The rows of X fall into a few groups, which share some directions, and each row is roughly a mix of its group's hidden directions.
X:
[[  0  15  17  -6  -9 -13   4 -12 -10 -15 -19]
 [ 11 -11  11   3 -11   5   8  -2 -15  17 -23]
 [ 28   0  25   4   0   4   8   0  -9  -9  -1]
 [ 10 -17  -3 -22  -3 -10 -14 -10   9  -1  16]
 [ -4  -6  13 -14 -13 -19   1 -10 -20  -4  13]
 [ -3  -2  33   1   6  -6   7  -8   9 -12 -11]
 [-31   7  -2  -6 -13   4  -6   3   4  17   2]
 [-18 -16  18   3  -1   1  -4  -8 -10 -14 -18]
 [-24  21  -1   4  -6  -9   9  -6 -14   4  10]
 [ 31   4 -12  -2  -8  -5 -11  -4  15   1   4]
 [ -4  19   4 -18  -5 -18   6 -21   3  10   2]
 [ 19   1   5   1  -3  -7  21   2 -12   6  24]
 [  9  27  13  -8   3 -15  -9  -4  15  -4  -1]
 [  0  20  15   0  -1   4  25   5  -7  11  10]
 [ -6   2   6 -25  -9  -3   4   5 -23  13  -7]
 [ -7  -6 -24  -8 -23  -3  11   3  -2  14   4]
 [  3   1 -19  15   6  10   1   2   4 -11 -27]
 [  8  -9  18   4  -1   7  -7 -19 -20 -16   0]
 [  9  31  10  -7   6 -14   7 -10  -5  -1   2]
 [-28 -12  -5  14  -9  10 -13  -2   8   7  -6]
 [-14 -17 -16   1   9  11  22  -2  -6  -6 -11]
 [  1   3 -18  -7 -17 -16 -22  -2   0   8  12]
 [ 13   7  14 -14 -14  12   8   1  -6  12  20]
 [ -2   7   9 -20   5  20  13   2  15  14   7]
 [ -2  22 -23  -5   3 -14   2   6   6   8  14]
 [  2   3 -24  -1   8  -1  -1 -13  -8 -21  17]
 [  7   0  -2  -5 -13   4   2  12  24  11  23]
 [ 28   1  13  -7   8  -3   2  -7 -18 -12  -1]
 [  9  10   5 -21   7   2 -10  -8   6  -2  27]
 [-21  13  -6   7   1 -23   2   4 -18  -3   5]
 [-14   4 -17   1   9  -4 -17  12  13  19  -8]
 [ 24   3  -6   1  -8  -1  14 -14  22   0  -4]
 [-24   1  18  -5   2  -1  -4   1   1 -18 -19]
 [ -3 -22  -5  -5 -13  -8  17  -5 -13  -3 -18]
 [  9 -17   2  11  -2  -1 -21  -7  25   2   2]
 [-20 -15  -6   1   2   1 -17  -8   7  20 -12]
 [ -1  -3   4  -5 -25 -15   4  -9 -15  10  17]
 [  7  14  -2 -20 -17   4   1 -14 -13  17   0]
 [  1   5 -23  -5  -5 -20   4   1  -5   8  23]
 [  4   1  -1 -20  14  -9  -4  -1 -21   1  22]
 [ -2  11   7  12 -20  19 -14  -1 -16  -1  -9]
 [-18  12  13   1  -5  19 -14   7   3   9 -16]
 [-13   0 -10  -3  10 -22  14 -12 -10  17   5]
 [ -3   0  -5  -6  20  -8 -21  -3   0 -14 -21]
 [ 12  15  16  -5 -16  -2 -25  -3   8   3  -5]
 [  8 -10   6  -8  -3   9 -18  -8   5 -15 -25]
 [ 21   4  10 -12  16  -8 -10 -10  16  -7   9]
 [ 14  15   5   6 -14  16  -4  14 -18 -13   1]
 [  7 -20   0  21 -10  16  -8 -11  -4  -4 -12]
 [-17   8   7 -16  -9   6  -6  -7 -11   2  25]
 [  0   1   5   1  11 -15   2 -31 -14   5   3]
 [ -8 -12   4 -11  -3  10 -20  -8   7 -10 -24]
 [-10  -7  18  12  13  23   5   7   0  -2 -15]
 [-19  16  -6  11 -18  -2  -6   3   4  21   3]
 [  8  -5  -1  -3  -3  13  -7  25  23  -6  -9]
 [ 19   8   7  13  -1  -2  13  10   2 -14 -22]
 [  5  16  18  -1  -3  24 -13   6   8  -2  13]
 [  2 -36  -8  -7   5   1   1  -4  -7   2  12]
 [ 27 -11   9  -5  12  -7   3  -6  -7  -2 -19]
 [  6 -17  15  -6   0  14 -23  -3   9  -7 -13]
 [ -3   8  -8  -8   1  12   3   4 -27  -8  21]
 [ -5  19   2  10 -14   5   0 -23   6  13 -12]
 [ -6   4  14  13   3   9 -16   6  14 -19 -16]
 [  0 -16  14  -9  15 -18  14  12  -7 -11   6]
 [ -3   7   8 -17  23 -16  -2  -6   2  -9  18]
 [-10   3  -2  -1  -5 -17  -2 -16  21   4 -21]
 [ -5  -2 -11 -11  18 -21   1   0  -4  22  -8]
 [  5  -9  -2  -2  29 -18  -4  11  -4 -12   5]
 [  1 -29   0  -6   6  -2  10  15 -15 -12   4]
 [-17  -9 -19 -15   4   6   1  10 -11  11  16]
 [ 16  -4 -13   3   4  10  14  -3  -6 -16 -23]
 [-17  20  -9  19   0 -10  -1 -16   2  12  -3]
 [-19   3  15  17  -5   8 -13 -13   6 -11 -12]
 [ -1 -11  -4   8 -23  25   0   2  -6   2 -15]
 [-21  17   8  10   5 -13   4  -4  14  -1 -17]
 [  8   0  -1 -23   1  -2 -25   2  11   6  15]
 [  5  -1  -5  -9  13 -15   0  22   0  13  21]
 [  9 -15  14   6 -13  20 -16   1  -5   0 -15]
 [ -6 -12 -20  27  -5   6  12   4  -6  -3   2]
 [ 20  14  22  -6  -1  -4  11  -7  -6 -11 -14]
 [-15  -2 -14  10  11  -9  -2   6  16  13  21]
 [-14  15   1  16   4   9 -14  -2 -10   8 -22]
 [  5   3 -13  13  -9  12 -19 -14  -2  20  -6]
 [  9   4  -4  13   8 -12  13  -4  26  -2 -16]
 [-15  20  12   6   2   4  21  -5   8   1 -15]
 [-21  -5 -13   3  -4  -3   1  -2 -22   7  20]
 [ -3  -2  -8   8 -25  19  -1  15 -13   8  -5]
 [ 11 -20   7   1  -2  18 -17   4  14  12  10]
 [  1   7 -15  -8  11   7 -22   9  11 -13  16]
 [  2  -7  -8 -19   0 -21   6  12  15   7  16]
 [ -4  22  -6   5  12 -14   5  23   6  -3 -11]
 [ 15   6  -8 -16 -21  -6  -9   0 -11  11  16]
 [ -2  14  -8  13  10  -8  24   9  -3   8  17]
 [ -8  -1  -7  22  18   0  -2   9 -23  -1  -8]
 [  9 -22  -9 -14  19 -12   4   9 -13   3   4]
 [-11 -11   9  10   3   6  -4  -8  20 -23  11]
 [ 12  -1  12   2  -6   7 -15   2  20  17  17]
 [  8 -13 -22  -1   0   0  -8 -11 -11  -4 -24]
 [  0   6 -16 -21  -4 -14   7  -1  -4   8  24]
 [ 12 -26  10  -8  -4 -14  18  -1  -1   1 -10]
 [ -6 -13  -5  19   8 -20  -8  -9  19  -6   6]
 [ -7   9 -10 -33   1  -8 -15  -2  -4  -2  -4]
 [  3  -9  -1  24   1  13 -11   0  22   3 -13]
 [-20   4   6 -26   1 -18  -2   2   1  -2 -11]
 [-12   1   2   4 -22  -1  13 -20   0   5 -19]
 [  1  24   5  -2   7   8 -21  10   3  19   5]
 [ -2   3   2  -8  29 -14  -7   7 -12 -14   7]
 [  4  -3 -12   1   0 -16  13   4 -18  27  -1]
 [ 13 -19  -1   3  12   0  -8  26  -5  10  -9]
 [  5  12  12   1  -2  11   9   2 -28  13  12]
 [ 20 -15  -9   7   4 -19  14 -12   3  10  -5]
 [ -3 -23 -19 -10  -3   6  -2   6   8  15  15]
 [-22 -11  -4  18  -8  14 -16  -4  11  -1  -1]
 [ 18   3 -19 -12   7  -6  -3 -22 -13  -4   4]
 [ -5  29  11   8   8  -9  -8  -4 -16  -6  -8]
 [ 15  14   8 -21  -6   4  -6 -17  10  -2  14]
 [ 27   4  -1 -12  13  -5  -1   5 -18  -5  11]]

One row of each group comes first, with its name. Which group is each row after those in?
[ -4   3 -15  -3   5 -20  18  -2  -6  23  -6] => D
[ -8   9 -26  -7 -21   0  -1 -13   6   9   1] => G
[  0  10  -6 -15  11  -9  -2  -9  31  -2   2] => L

[-18  10 -21   3  13   5   2  19  -8   9   8] => L
[-18 -13  -5   4 -19  15  12   6  -7 -16   0] => G
[-16 -13   4   3 -11 -14  27  10  -1   6   4] => G
[  3  -1  10   6 -18  25 -16   8  -3 -10  -8] => D
[ -4 -13   1  12 -22  23  -6   2 -11  -8   5] => D
[-10  13  -1   7   7   7 -11   9  20 -13  21] => G
[ -7 -28  -1   5  -3  -4  13  -3   3   8 -22] => D
[ 12  23  16  -1   8   5 -14   7   1 -19  -2] => D
[-18   5   0 -31   0 -13  -5   8   1  -5   2] => G
[ -8  12  16  -3 -10  -5  15  -9 -18  18  -7] => G
[  0  -8  -8 -15  15  -7   4  26  15  -4   8] => D
